In the rows, zero is written as 128.
Families of rows that turns and mirrors carry onto each other, the same ones carrying the whole set onto itself: the rest of each named row's family, in list order
5 families of 4 rows
Z_697: [117 126 143 135 115 162 112 114 137 144 167 126 131 132 104 111 150 168
 101 116 124 148 147  98 151 139 112 131]
Z_325: [115 129 157 155 150 159 132 106 150 129 144 166 137 105 149 123 131 160
 106  98 124 139 140 111 124 137 129 125]
Z_76: [118 129 143 128 126 158 109 118 141 130 156 142 147 114 115 112 160 166
  93 113 132 161 141 103 143 149 109 110]
Z_544: [116 116 165 134 149 157 131 115 163 130 129 151 144  96 138 137 137 170
 118  95 125 122 136 119 124 134 135 113]
Z_555: [120 106 118 142 127 121 121 137 142 104 139 134 157 142 153 114 116 152
 167  94 126 114 109 142  95 131 137 111]
Z_707: [127 118 118 145 115 121 108 149 145 120 139 119 174 147 140 122 121 137
 177  98 121 115 114 135 105 132 123 109]
Z_619: [105 123 154 140 148 150 122 111 171 129 141 149 135 104 133 137 135 160
 101  88 115 131 143 103 123 139 128 138]
Z_855: [127 118 103 139 113  93 110 125 131 135 145 122 128 175 128 120 127 143
 143 110 119 121 106 144 136 127 109 117]
Z_257: [107 120 156 141 121 157 100 118 131 142 152 134 150 118  96 107 153 159
  96 122 129 147 130 102 139 149 103 122]
Z_292: [138 110 126 133 131 121 102 130 134 116 143 124 164 154 146 129 133 137
 166 107 124 108 114 150 102 122 139 105]
Z_343: [110 123 162 146 162 156 116 104 159 138 146 150 135 107 135 138 140 153
 112  90 117 135 134 126 122 135 148 129]
Z_542: [124 116 106 152 113 106 110 130 131 125 141 115 122 180 120 101 146 157
 146 102 116 116 114 129 125 132  95 120]
Z_203: [118 110 116 140 118 104  97 134 133 135 146 115 138 182 105 110 132 154
 151 109 112 107 105 128 124 130 108 121]
Z_648: [114 110 147 141 126 161 115 111 139 147 147 123 149 118  96 112 157 166
  90 115 127 153 124 108 137 147 104 121]
Z_285: [142 123 130 139 132 114 108 137 142 114 144 130 157 146 155 116 121 135
 171 107 126 108 130 133  94 122 125  98]
Z_73: [115 125 146 149 132 157 118 117 149 140 153 117 132 111 107 106 147 162
  94 108 130 156 141  98 131 152  96 116]
Z_918: [108 123 164 143 157 162 118 110 152 133 156 156 141 108 139 136 119 158
 111 100 120 134 132 115 126 137 148 128]
Z_249: [125 119 108 150 125 103 104 132 130 125 143 104 117 178 127 113 134 145
 137 108 116 116 110 128 127 138  90 116]
Z_131: [133 117 102 143 117 100 111 119 136 143 162 109 140 179 118 117 134 151
 142 121 126 127 113 119 122 133  93 113]
Z_84: [143 121 127 146 128 123 110 141 139 115 135 138 170 150 153 104 124 136
 166  99 117 120 121 134  92 121 127 103]

Same family as Z_619: Z_76, Z_707, Z_855
Same family as Z_542: Z_648, Z_285, Z_918
Same family as Z_325: Z_292, Z_203, Z_73

